The rows of Y fall into 3 groups, which share some directions, and each row is roughly a mix of its group's hidden directions, except some rows that fit no group.
Y:
[[ -3.8   7.8  33.1  30.4 -35.5 -18.2   6.0 -46.9   4.3   4.9]
 [  7.9  12.2 -34.6  -1.7 -27.6   5.9 -36.0  -5.1  32.5  36.9]
 [ 37.3 -13.8  -5.9  19.6  44.1  12.7   5.7 -17.3  -3.9 -38.8]
 [-27.7  20.0  -4.1 -19.7 -25.3  27.3 -28.5  38.9 -23.5 -10.8]
 [-49.7   0.9 -28.0  -1.9  27.6 -23.4  21.0  -6.4 -25.9  15.5]
 [-10.6 -15.5 -23.1 -22.7 -13.2  39.6 -31.3  41.1 -10.9  -4.9]
 [ 39.2  14.3  26.0  22.4  -5.9  20.5 -32.5  -6.3  10.9 -36.9]
 [ 15.0  31.8  -0.4 -28.3   0.7   0.7   8.5  37.8  48.5  -8.3]
 [ -5.1 -44.8  28.1  18.1 -21.4  17.2  33.4  20.8  21.8   5.6]
 [-31.2  19.6   8.8  -9.6 -49.6 -31.3   6.7  -0.6  11.6  28.6]
 [ 11.1 -39.2 -21.1  18.8  40.7 -19.7  14.5  17.4  -4.3  30.4]
 [ 11.9  21.0  -5.1 -10.7 -36.4  -2.7  15.2 -43.0 -34.1 -25.6]
 [-18.7   2.7 -18.6  10.6  25.3   7.7  -6.4  41.7 -48.6  17.3]
 [ 11.0  41.9  10.2 -11.0 -21.7  -3.4  15.9 -25.8  22.3  44.2]
 [-67.4   5.1   1.3   8.8  13.4  15.4  20.1 -21.6  -2.2  -3.4]
 [-23.9   6.6 -36.0 -10.0  14.2  11.7  -9.5  29.8 -35.6  36.9]
 [-17.0 -21.1  32.5  25.0 -19.7 -19.1  -5.8 -22.5   4.1 -47.2]
 [ 16.9 -44.0  22.3  -6.0 -25.9  12.6   9.0  31.5 -12.9 -33.6]
 [ -2.8   5.6 -25.9  20.9 -19.4  51.0  -8.4  13.2  19.8 -34.5]
 [ 36.1  14.1  10.2   5.9  15.5 -18.3  -3.3   6.2  23.2 -56.1]
 [-20.4  24.1 -36.8 -16.4  -7.2  36.3  21.2  33.9 -17.8   6.8]
 [ 18.0 -40.7  15.0   1.6  -8.4  13.8  -7.1 -25.0 -49.1 -20.0]
 [-12.9   7.3   3.0  -7.4  28.9 -40.9 -10.2  36.8   3.6  41.1]
 [  1.4  -2.2   8.3  37.1  14.2  36.3  41.8 -31.2 -13.3  -9.1]
 [ 37.5  15.6  10.4  12.1  10.7  40.6 -34.3   8.6   6.1  31.6]
 [  4.1  18.2 -39.3  15.7 -15.5  29.7  35.6  35.5   8.2   9.9]
 [ 16.6  18.0  -9.8 -38.6   7.0  49.8  -6.3  33.0  -6.8  -7.8]
 [-31.7  48.7  -5.4  26.7  33.6  23.5  11.7   2.8   0.2  -3.4]
 [-14.2  35.1  -4.0  12.9 -20.3  20.5   1.9 -39.7  11.4 -42.4]
 [-16.8 -37.7  21.2  10.9  10.1 -26.6  27.7   4.0  29.0 -35.3]
 [ 12.5   7.2  24.1 -29.0  21.4 -27.1 -52.6  -5.2  -1.1 -18.5]
 [ -3.8 -13.3  13.3  47.1 -43.7  -1.9  15.0  -8.4 -28.7  18.2]
 [-10.4 -24.8 -43.2 -31.9  11.7  43.2  -9.8   4.0 -14.0   6.4]
 [-24.5   5.0 -46.0 -28.6 -15.8  18.1 -26.0   5.8  33.3   0.6]
 [ 12.6  18.6  -6.9 -47.0  13.8 -23.3   4.6  34.4  24.8 -25.4]
 [ 28.8 -22.4   4.8  54.8 -11.8   2.9  -8.2 -21.4  -8.9 -29.1]
 [ 12.6  20.4  -3.7  -3.2   1.7  16.7 -49.1 -23.5 -37.6  26.5]
 [ -2.2  14.3  13.4 -40.2  -2.9  10.1 -33.8  40.1  -1.6 -33.0]
 [ 39.3 -39.3  17.4  13.1 -29.2   3.2  -8.9 -26.5  27.3   0.6]
 [  6.0  25.5  10.9  26.4  24.5 -19.6 -36.9   9.9  35.7 -27.0]
 [  7.4   7.9   5.1 -53.7  -8.6  20.6  34.3  31.9   1.6  15.3]
 [-28.4 -12.2   7.1  33.4 -16.8   9.4  13.3 -38.7  -8.7  41.4]
 [ -9.3 -33.2  18.9 -33.0 -10.2  15.2   2.1 -13.4 -21.3  48.5]
 [ 30.4 -13.6   3.7 -17.4   2.9 -13.8 -48.8  18.5 -39.4  -7.3]
 [  3.4  34.1 -12.2 -34.6 -18.6  26.7 -14.9  43.2  11.1  12.6]
 [  1.9 -20.2   7.6 -48.8 -32.7 -28.3 -28.9 -13.9  11.5  -8.2]
 [-13.0  36.1 -31.2  -2.1   8.0   9.9  -7.9 -26.9 -16.4  47.9]
 [-18.9 -24.2   8.4   0.7 -22.8 -46.2  19.0   9.7  42.7   2.7]
 [ -7.1 -30.2  -1.1 -12.8 -26.7 -52.4 -31.2  10.1  15.8   7.1]
 [ 38.0   0.0  -1.6  41.0  -0.3   5.1 -36.2 -37.3   8.8   4.5]
 [-43.3  32.7 -30.4  -8.0  37.2  -1.4   3.0 -11.2 -10.1 -20.1]
 [ -8.8 -14.2  15.6 -19.6  26.2 -21.2  59.4  15.6 -11.3   4.4]
 [-17.0 -13.5 -27.8  19.5  -8.9  25.5  27.1 -28.3 -37.2  26.1]
 [-39.6 -13.6  17.6   6.7 -12.9 -10.9  15.8 -50.5  24.7 -12.5]
 [-14.5  34.1   6.4   0.2  -7.7 -21.8  -8.1 -51.6   0.8  35.7]
 [ -1.6  21.8  -9.9 -18.3  -6.6 -37.4  17.3  24.5  22.7 -46.7]
 [ 31.1   8.1  14.4  17.4  12.9  -1.9 -12.5  62.8  -5.2  10.7]
 [-10.7 -20.1   5.1 -31.4  21.0   4.4 -24.7 -30.3 -32.0  37.5]
 [ -1.3   4.1  37.7  19.3  14.2  -0.8 -14.9  -8.3  48.9  35.6]
 [ -9.7  15.3 -33.7  19.3  28.2  -8.0 -23.1  31.4   2.7 -41.6]
 [  2.8  -5.2 -11.3  17.9  -1.2  13.6 -58.1  23.7 -15.1 -33.4]
 [ 40.6 -24.3  -2.1 -29.8 -19.1   6.9 -31.2  24.2  28.5  -6.0]
 [ -0.6 -14.9   3.0  -3.6 -16.6  16.7 -30.5  63.2  -5.9 -14.2]
 [-16.8 -54.2  -1.1 -23.9  14.3   0.9  33.1 -17.3 -23.5   3.1]
 [-14.8 -12.9  36.9  21.8 -29.2  -1.3  -0.6  33.3  41.1   9.1]
 [  9.8 -19.6 -14.3 -14.6  27.0  19.3  12.5  44.4 -32.6  27.7]
 [ -9.1 -47.1 -15.8 -31.6 -16.0  10.8 -18.8  33.5 -22.6   7.1]
 [-10.4  19.2   2.6   2.2 -51.9 -11.0  42.2 -23.4   1.1  17.9]
 [  1.6  10.7  -8.9  22.7  -5.9  20.1 -35.1  14.3  49.1 -30.9]
 [-48.4  22.0  11.6  25.1   7.1 -23.3  12.1 -37.1  14.9  -5.2]
 [ 23.1  -1.5   6.0  22.8  22.5  21.6 -11.0   6.7 -58.4  17.7]
 [-18.9 -34.8  50.1  16.4   2.0  -8.3  -9.4  -8.3  31.3  19.9]
 [ 25.7  22.4   8.6 -29.9  25.2  30.8 -40.5  18.6   5.5 -15.2]
 [  0.7  29.8  16.7  21.5   6.1  22.0   4.2 -43.8  27.1 -33.6]
 [-16.7  -6.4   2.2 -59.5  20.4 -18.2 -14.5  27.0  12.3  16.0]
 [  5.4  -7.4  -9.0 -27.7  38.9  28.3  15.2  43.7 -12.4 -20.2]
 [ 22.7 -11.9  10.1 -17.4 -44.2  15.7 -13.4  41.1  10.3  26.8]
 [-18.8  10.5  21.9  42.9 -27.1 -34.7 -30.8   2.4   5.3 -15.8]
 [ 21.1 -41.6  -5.3  -0.1   4.2  31.9  -5.1  38.8  32.9  10.2]
 [-19.0 -25.4   4.5 -21.9  14.0 -14.5  25.6   4.9 -44.7  37.0]
 [-11.0 -13.9  30.4  -1.7 -22.4  13.9  -1.0  38.4  34.9  36.4]
 [ 23.3  22.1  38.1  14.0  14.0 -30.2  37.5   8.1 -14.8  22.0]
 [ -3.5 -24.2  -5.0  10.3   8.0 -46.9  33.5 -13.9  21.3  34.5]
 [ 43.4 -13.6   0.9 -37.6   6.7  13.6 -26.1  37.4   8.4   9.9]
 [-25.4   7.3 -26.7   1.5  29.5   4.7  26.7 -27.2   9.6  45.9]
 [  0.0 -52.2  -0.7   9.2  -2.7  30.7  16.6 -13.8 -41.4   4.8]
 [-12.4  -8.4  10.9 -54.4  -3.1  40.3   9.8 -26.2  -9.2 -12.2]
 [-61.8   1.8  -7.2 -11.4   0.2 -28.9  24.7   6.4 -21.2   4.2]
 [ 19.7  42.6   1.5  26.7   8.7 -48.4  -3.0   6.9  19.2  13.9]
 [ 25.6   8.5  14.4  46.3  -4.8 -19.5 -15.9 -45.1   0.1  13.4]
 [-47.0  -1.8   7.5  -5.6   8.3 -20.7  29.6  12.8 -45.6   6.0]
 [ 13.9  36.5  13.7  -2.9  -1.3  -4.9 -37.7 -31.9 -14.3 -39.5]
 [ 22.0  25.2   9.3  14.6  -0.7  35.1 -44.2  19.3 -15.4 -27.1]
 [-24.1  13.3   4.9  47.6  23.1  16.4   7.3  -4.1  44.4  -8.1]
 [ 47.7 -10.7 -14.3  25.8  -2.0  17.3  -5.8  40.7  26.3   2.5]
 [  8.2 -20.8  -1.8  -9.0  59.9 -13.7   8.5  -1.5  23.0 -31.4]
 [-28.2  -9.8  -9.7  27.1  22.2 -13.3  42.8  -1.1  41.4  -3.7]
 [ -3.3  -1.2 -12.2 -52.6   3.2  33.5  26.6  22.7 -11.0  23.4]
 [ 19.5 -15.1   1.8   3.3  -8.3 -51.4 -14.0  24.0  35.0  25.1]
 [-15.8 -28.4  -7.2  44.2   8.9  27.6 -15.1   5.6 -36.3 -21.9]
 [  2.5  23.1 -23.9 -45.9  21.8  20.0  21.1  33.2  10.4  14.4]]
Here is one row of each group, with its name. Which group are the others in?
[-22.8 -27.8  -5.8  39.5  -8.9  28.9  39.2 -15.9  18.4  -5.2] : H
[ 22.6 -31.8 -23.7  -2.6  27.2  27.8  42.6  -1.7 -16.3 -16.2] : Z
[-25.4  -5.1 -16.8  11.9   2.3 -29.2 -19.2  46.8  35.8 -12.7] : Q

[ 20.7 -36.9  12.1  23.1   8.0 -25.9  24.4 -44.0  12.1   9.3] : Q
[-21.2 -16.0 -25.8  34.1   5.9 -10.6  39.6 -13.8  -7.4 -38.2] : Z
[ 25.8   6.0  40.5  -6.4 -15.0 -33.4 -12.9 -17.0  10.9 -40.8] : Z
[ 33.3  45.0  21.4  15.8   8.3 -26.3   7.6   3.8  35.6   3.5] : Q
[  0.7  13.3 -34.7 -35.8 -20.0   1.3  -7.3  17.6 -48.1 -14.9] : Z
[-11.9 -32.7  20.6  41.9  16.4  21.6   3.2  16.4  35.5  17.0] : Z
[-19.2 -36.5 -20.1  -3.2  58.9  -3.3  -1.0   0.4  -6.6 -17.9] : Z
[ -7.1  34.1   1.6  20.1  10.3 -47.0 -41.2  12.4  12.7  -2.8] : H
[ 22.5  33.1  -8.1   1.4 -18.3 -51.6  15.9   5.1  23.5  21.5] : H
[ 10.5 -16.6 -25.2  44.8  20.9 -13.2 -24.1 -30.2  -9.3  27.1] : Q
[ 15.0  -2.9 -26.6  12.6 -17.1   5.8  31.6  36.6  40.5  23.3] : H
